Where one turn sends some rows of the set: a few examples, then the rows asked:
Q_308: 15  -12  -9  -10  3  8  -9  19  8  11  -4  11  4  6  10  12  -2  -7  -19  16  2  -3  -1  -15  13  9  28
Q_300: -3  14  15  14  11  3  16  -9  0  -13  19  3  -3  13  -9  9  -7  -8  4  12  -22  -17  5  7  -12  -3  -5
Q_882: -15  -8  -3  10  -6  7  -3  20  -9  22  -15  -9  4  -4  -19  1  2  -12  14  -17  11  4  -4  -10  9  -18  10
Q_273: 15  1  -8  -8  7  -1  -16  32  6  2  -8  9  -10  -1  2  7  -4  14  8  -14  -8  9  12  -1  20  3  17
Q_735: 14  -13  -12  -7  -1  16  -21  11  -1  6  -12  8  3  1  -3  13  3  1  -14  17  7  -9  -12  -21  14  -1  23
Q_691: -17  -2  -20  12  -12  -11  -13  9  -10  9  -4  -25  1  -2  -12  7  1  -14  5  -18  2  13  -10  -10  5  -22  2
Q_632: 4  8  -8  -7  8  -7  -19  28  4  2  6  1  -24  -7  14  10  -3  3  3  -7  -7  18  17  -3  19  0  16
Q_86: 10  2  13  -3  -1  21  6  -12  -4  -7  5  14  9  10  -7  7  -1  -2  0  17  -7  -27  -20  7  -3  4  7
Q_676: 0  13  15  16  4  5  12  -12  -6  -17  18  0  -5  12  -11  9  -8  -1  5  9  -22  -19  3  2  -12  -8  -9
Q_229: 9  -7  21  20  11  -13  11  2  -14  5  9  11  0  16  4  0  -14  -8  2  5  -15  -5  23  0  -6  -6  -12
Q_930: -1  -9  -12  -2  -2  12  -25  6  -4  8  -3  -2  -15  -5  2  13  7  -10  -20  22  6  -2  -10  -29  12  -6  19
Q_469: 11  1  -3  19  9  -20  -11  -16  -22  -14  10  -1  9  12  -7  11  -4  -2  6  11  -13  -4  2  5  -7  -15  -18
Q_738: 4  -17  8  -7  -4  0  -1  28  -14  18  -6  -3  19  1  1  5  -10  -1  15  -12  14  8  5  4  7  -10  21
Q_670: 3  10  -17  -4  3  -5  -33  17  -4  -6  4  -6  -26  -11  4  14  3  8  6  -5  -4  17  5  -6  19  -10  10
Q_729: 0  3  -10  -4  16  6  -23  29  5  6  -15  7  -13  -8  -13  5  6  8  10  -6  -3  6  2  -6  21  -1  18
Q_279: -3  7  -14  1  14  -2  -35  23  -1  -3  -10  -8  -14  -8  -10  4  2  7  3  -4  -9  12  4  -17  11  -10  14
Q_582: 12  -9  4  20  4  -4  11  -9  -15  4  -2  20  -4  11  -16  8  3  4  14  0  -7  -16  -6  14  10  -4  -19
Q_606: 11  -9  -17  -4  -13  0  -21  5  -2  1  7  -5  -16  1  18  17  -2  -5  -26  14  -1  3  -6  -24  11  -3  16
Q_646: 2  1  -5  -5  -5  -10  2  21  -6  13  11  -9  15  1  14  14  -10  -19  13  -13  11  20  15  12  9  -10  17
Q_749: 7  3  16  -3  1  6  13  -5  4  -4  16  8  7  16  11  4  -12  -12  -13  16  -19  -17  -5  4  -11  11  10
Q_958: -13  5  18  5  7  19  -1  -12  -6  -1  8  2  -4  4  -8  1  1  -16  -9  26  -10  -21  -16  -9  -11  -2  6
Q_256: -23  -12  -12  7  -8  -14  -13  14  -13  14  -5  -26  -6  -4  -9  4  2  -10  0  -11  2  14  -15  -11  4  -17  6
Q_47: -7  15  18  14  12  10  14  -11  -4  -10  18  5  -9  7  -13  9  -2  -8  8  16  -16  -19  4  6  -9  -6  -6
Q_409: -14  0  4  24  27  -13  5  -6  -8  9  1  6  -3  9  -18  1  6  -20  2  17  -14  -5  1  3  -2  -5  -12
Q_722: -7  -6  -21  -4  -12  -24  -10  9  -11  6  11  -23  0  -2  9  17  -1  -10  4  -10  5  22  -12  10  9  -12  7
Q_877: 15  -8  -16  -11  -9  3  -8  10  6  9  8  8  -14  2  20  20  1  -7  -19  14  4  2  -5  -7  20  8  21
Q_96: -1  8  8  -2  -7  8  10  -17  -2  -4  26  5  -17  5  14  13  0  -15  -9  19  -11  -14  -16  10  -1  6  1
Q_319: 1  4  9  6  -12  7  -6  -20  -11  -15  17  -6  -7  9  4  7  -6  -5  -13  15  -17  -18  -18  -9  -13  -6  -3
Q_310: -9  6  -23  1  -11  -17  -7  7  -8  7  14  -21  1  -4  7  18  0  -20  9  -12  8  22  -3  10  11  -16  6
Q_407: -3  15  11  13  5  7  17  -14  -3  -12  21  6  -13  8  -11  13  0  -5  9  12  -17  -18  -2  12  -5  -4  -9
Q_355: 6  -8  3  -1  -9  7  3  25  -10  18  -7  1  17  1  -3  7  -7  -7  21  -19  16  6  8  5  12  -13  16
Q_910: 4  14  13  12  6  8  13  -13  -5  -17  17  6  -1  11  -13  13  -4  0  11  11  -17  -21  0  11  -8  -6  -7
Q_365: -2  -7  -4  -13  -1  -14  0  22  -8  16  11  -9  10  -1  16  15  -6  -14  11  -5  13  21  4  17  11  -6  19
Q_305: 2  4  10  13  14  -7  4  -13  -21  4  21  13  -14  1  5  16  4  -15  15  20  2  -1  10  18  8  -10  -15
Q_940: -13  -18  2  3  -7  5  -6  20  -17  22  -15  -9  1  -6  -15  2  3  -2  14  -12  14  3  -12  -6  11  -16  12

Q_319 goes to -> Q_86
Q_632 goes to -> Q_279
Where do these go?
Q_606 goes to -> Q_735
Q_409 goes to -> Q_229
Q_738 goes to -> Q_722
Q_691 goes to -> Q_355
Q_676 goes to -> Q_910

Where one turn sends some rows of the set: a few examples, then the rows asked:
Q_881: 5  1  -10  36  4  33  11  -1  20  4  36  7  -22  -2  10  12  -7  19
Q_287: 4  3  -12  37  1  38  14  -2  16  5  30  6  -20  4  11  10  -12  14
Q_665: 9  -28  -5  19  23  32  2  -6  -5  28  13  -33  -6  0  -1  -6  -18  19
Q_71: -20  -15  -19  16  6  19  27  19  -2  -7  23  -14  -3  2  -13  3  -5  38
Q_220: 17  17  -27  25  14  25  15  -8  -5  18  31  -12  -20  4  -9  12  -14  18
Q_226: -1  -16  -2  17  -6  18  16  10  0  -16  25  15  -9  -1  1  -4  -22  21
Q_426: 2  -5  -31  2  25  40  26  4  -16  9  45  -9  -2  4  -11  3  -1  17
Q_763: 10  -23  -9  -1  47  17  23  5  -2  26  23  2  -19  17  4  2  -10  23
Q_838: 4  -28  -8  -1  44  19  25  13  -2  27  23  1  -16  19  3  -3  -11  25
Q_778: 18  13  -29  29  14  34  18  -6  -7  10  32  -16  -18  11  -11  4  -15  21
Q_238: 5  -12  9  31  30  11  12  5  -19  12  31  -7  3  -3  28  -14  -13  25
Q_972: 6  -21  5  27  27  9  18  1  -24  6  28  -2  -2  -10  26  -13  -11  30
Q_430: -10  -6  4  24  23  35  26  11  -4  40  20  8  -16  -17  15  -3  -19  19
Q_486: -2  -7  3  18  -7  23  12  8  -4  -16  27  10  -6  5  2  -3  -22  21
Q_437: 1  -4  -9  34  1  29  7  -3  13  6  35  8  -22  -1  14  16  -12  11
Q_106: -5  -5  -29  6  23  44  28  11  -12  3  46  -10  -8  13  -10  -2  -4  22
Q_410: 10  -25  -3  18  23  26  2  -12  -6  24  13  -32  -20  -8  -1  -1  -15  17
Q_484: -5  -7  -26  6  23  48  30  7  -16  7  46  -7  -6  5  -10  6  -3  23
Q_419: -20  -8  -18  13  4  19  25  22  0  -9  27  -12  -3  5  -8  -5  -6  37
Q_53: -19  -14  -19  8  9  18  29  19  -4  -11  22  -11  0  -1  -10  -3  -4  30
Q_890: -5  -5  3  29  20  33  25  4  -2  44  19  2  -22  -16  11  -5  -19  19
Q_557: 3  -20  -3  7  11  11  10  11  6  26  22  -6  -8  -8  3  -28  6  42
Q_716: -3  -16  -1  17  -11  14  11  10  -8  -11  30  12  -8  -2  -3  -2  -23  22
Q_373: 9  -17  10  28  26  10  14  2  -20  9  28  1  -3  -6  30  -12  -12  25
Q_920: 21  17  -24  29  15  29  18  -8  -11  10  34  -14  -17  3  -9  8  -16  26
Q_16: 9  -31  -8  3  42  22  18  10  -7  25  23  4  -18  22  4  0  -14  20
Q_935: 3  -15  -2  12  13  15  6  11  6  32  29  -5  -5  -3  1  -31  5  39
Q_926: 10  -24  -7  22  19  29  5  -5  -9  27  7  -33  -12  -9  -3  -4  -18  21
Q_48: 7  -2  -14  36  -2  31  10  -5  15  4  33  7  -26  -1  14  8  -13  17
Q_178: 2  -16  -8  10  15  13  9  13  10  31  25  -5  -14  -5  1  -25  10  41
Q_909: -11  -12  6  26  18  29  26  4  -5  39  20  7  -25  -18  10  -4  -22  21
Q_124: -8  -5  6  25  21  34  23  9  -3  44  19  2  -13  -11  8  -6  -27  20
Q_904: 2  -15  4  16  -4  19  12  8  -5  -15  31  14  -9  5  -5  0  -20  22
Q_562: 16  15  -28  26  16  30  17  -10  -11  14  35  -14  -26  8  -3  8  -13  21
Q_835: 5  -17  -9  5  16  14  15  7  5  28  25  -4  -9  -12  0  -27  10  42
Q_993: 7  -26  -7  7  42  17  20  12  -1  29  23  2  -11  26  4  -4  -14  26
Q_478: 12  -25  -7  17  27  30  7  -8  -11  27  14  -35  -14  -4  -2  -5  -16  17
Q_758: 12  -12  7  24  28  8  10  4  -24  7  29  -5  -1  -6  24  -15  -9  27
Q_569: -7  -1  -28  1  24  41  29  5  -16  8  42  -12  -10  6  -11  1  1  20
Q_354: -19  -16  -27  13  9  15  30  22  -3  -3  28  -8  1  -1  -8  0  -4  34

Q_106 goes to -> Q_419
Q_890 goes to -> Q_478
Where do these go?
Q_926 goes to -> Q_16
Q_484 goes to -> Q_71
Q_763 goes to -> Q_835
Q_665 goes to -> Q_993
Q_569 goes to -> Q_53
Q_220 goes to -> Q_426

